(in the rows, 128 means zero)
R: a few groups of rows, each row roughly a mix of its group's hidden directions:
R (117 x 10):
[[114 142 104 158  97 160 103 130 102 108]
 [134 128  95  97 166 123 134 163 111 108]
 [188 152 122 125 132 134 131 113 106 150]
 [129  99 112 159 160 163 151 150 119 141]
 [115 127 143 153 126 120 120 146 191 138]
 [118 189 107  98 136 118 121 130 114 131]
 [ 94 112 151 124 129 116 118 133  82  94]
 [149 135 141  92 112 120  81 151 140 107]
 [132 155 149 136 112 146 137 142  99  77]
 [146  85 150 138 163 107 130 118 101 147]
 [ 91 124 123  90 106 116 141 145 144  91]
 [141 139 173 141 164 136 140 103 149 150]
 [135 143  73 154 119 154 116 121 103 128]
 [130 137 167  94 133  94 156 116 117 152]
 [113 117 165 147 116 126  93 136 123  83]
 [150  93  92 133 111 167 146 132 122 146]
 [114 153  77 155 144 145 135 121 154 138]
 [117 101 174 142 164 102 120 138 128 143]
 [132 103 157 160 156 136 131 118 144 171]
 [166 111 132 101 148 113 112 132  98 163]
 [131 116 150 164 104 125 107 103 129 172]
 [143 131 152 121 130 130 116 118 105 191]
 [142 148 128 108 150 130 153 138 186 127]
 [145  92 126 111 165 120  98 128 164 131]
 [162  88 116 134 163 101 121 111 141 115]
 [125 161  82 136 167 148 138 142 122 128]
 [143  98 133 119 176  98 122 157 130 114]
 [122 157 144 116 168 145 152 118 164 107]
 [142 134 130  89  96  89 115 111 103 117]
 [136 143  93 140 157 113 107 156 169 127]
 [155 141 121 152 148 176 129 120 118 161]
 [ 84 156 136 147 139 136 159 124 159 144]
 [118 104 155 166 158 135 150 107 157 130]
 [105 160 161 102 116  90 137 120 105 132]
 [162 112 147 148 119 148 140 121  81 150]
 [ 88  98 118 135 133 132 115 122  78 115]
 [147 169 124 117 140 160 157 115 159 113]
 [115 170  99 165 130 139 131 113 118  97]
 [129 151  78  92 134 127 135 133 154 110]
 [124 139 147 114 162 105 127 119  86 164]
 [143 124 101  82 161 117 136 160 139 135]
 [155  91 122 100 137 107 105 161 128 106]
 [126 153 127 158 104 154 118 135  97  87]
 [116 115 113 129 146 177 124 156 160 147]
 [130  93 175 117 106 117 138 127 122 164]
 [132  81 159 157 134 109 155 114 123 141]
 [161 154 145 135 108  97 101 117 151 155]
 [127 132 142 170 127 183 107 133 127 123]
 [162 109 155 124 138 153 106 131 174 131]
 [146 122 111 147 108 140  92 120 125  77]
 [154 112 114 140 137 158 159 102 138 167]
 [152 110 128 116 170 108 121 132  83 142]
 [132 161 135 141 144 100 118  95  84 135]
 [112 126 122 114 120 116 108 113  67 107]
 [152 108 149  90 119  92 125 128  93 123]
 [ 94 176 108 129 111 124 147 117 103 144]
 [163 124 128  92 136 114 102 137  85 141]
 [156 103 125  81 124 137 111 158 140 149]
 [122 138 139 106 138 156 154 101  85 102]
 [ 94 109 143 146 120 132 131 136 109  74]
 [117 132 176 124  87 145 153 114 122 111]
 [107 108 170 129  87 144 157 134 130 117]
 [142 133 120  89 118 143 145 161 133 172]
 [162 105 147 108  90 124 110 107 100 119]
 [ 77 171 138 141 107 131 129 135 113 119]
 [125 163 100  92 137 146 148 120 132  91]
 [118  88 142 144 119 130 125 136  72 131]
 [133 155  90  96 121 110 111 131 102  96]
 [147 144 148 125 120 122 117 111  89 178]
 [108 122 109 129 195 131 128 134 139 121]
 [126 133 141  80 158 110 122 140 117 167]
 [106 147 123 119 171 106 159 155 119 150]
 [159 161 129 114 156  98  92 111 123 126]
 [176 148 129 106 102 145 157 125 104 123]
 [133 166 124 127 101 107 105 121 176 129]
 [140 110 124  88 134  94 145 162 157 134]
 [142 136 122 101 130 152 151 101  77 118]
 [129 156 106  84 158 102 146 144 131 143]
 [ 82 183 139 131 127 124 129 143 124 128]
 [125 135  98 105 116  96 103 151  97 101]
 [115 177 105  95 146 112 150 142 123 138]
 [146 109  90 138 123 155 131 149 163  98]
 [111 148 111 100 128 165 131 161 154 152]
 [151 129 135  83 142  98 129 138 100 159]
 [139 114 124 165  93 114 101 138 147 163]
 [158  82 124 119 100 125 152 148 150 116]
 [147 115  90 119 169 124 128 168 115 135]
 [141 143 103 121 170  99 105 116 111  98]
 [131 106 157 171 152 149 134 122 140 162]
 [157 153  83 113 149 117 122 149 155 124]
 [154  97 127 101 125  97 125 135  83 118]
 [161 157 109 157 107 108 127  89 128 120]
 [118 121  89 151 101 143 158  93 117 139]
 [135 145 106 136  84 131 137 134 120  78]
 [108 154 121 152 154 101 146  86 146 133]
 [121 128  83  87 134 146 152 127 110 105]
 [127 128 119 155 141 180  97 125 142 155]
 [129 135 136  95 109 105 103 158  89 108]
 [103 135 122  93 109  91 104 124 104 101]
 [123 158 136 123 107 135 123 133  65 131]
 [133 152 104 117 148 107 152 121  85 157]
 [158 169  99 122  92 140 126 131 120 105]
 [108 118 166 119  87 138 146 133 148 160]
 [134 116 124 164 140 176 113 134 164 124]
 [122 132 144 100 133 114 165 148  99 169]
 [116 154 133 129 122 133  78 152 149  95]
 [122  78 147 102 108 113 162 139 132 129]
 [ 95 154 124 153 142 129 114 158  89 108]
 [151 104 147 100 139 100 163 109 118 155]
 [ 83 109 133 111 158 113 134 150 151 102]
 [161 113 139 128 134 143  97 121 107 177]
 [150  85 122 110 132 160 121 167 125 142]
 [ 75 110 140 106 110 103 113 114 115 113]
 [159 167 143 139 155 136 135 127 172 131]
 [139 133 164 109 107 111 121 111 119 179]
 [141 131  95  91 123  82 116 134 107 117]
 [121 158  81 102 110  96 136 113 121 134]]
which group is each row in? (one row of each group first):
[159 116 136 124 106 146 111 121 155 178] -> Y
[130 167  96 115 103 145 129 130 123  85] -> F
[110 115 153 160 119 176 153 133 115 143] -> Q

[141 128 121 118 138 113  93 160  82 104] -> Q
[119 131  98 139 145 119  96 141  82 101] -> F
[100 104 106 142 163 109 157 159 120 121] -> Q
[113 159 128 142 121 121 108 157 139  76] -> F
[ 96 150 162 103 131 106 108 120  92 127] -> Y
[147 135 121 107 103 129 137  87 171 148] -> Q
[151 128 124 157  89 131 104 116  90 149] -> F
[108 105  95 117 120  94 105 137 159 153] -> F
[ 96 149 135 131 178 135 115  96 125 110] -> F
[110 134 141 111 135 104 105 175 106  99] -> Q
[ 84 146 117 154 129 147 127 143 170 116] -> Q
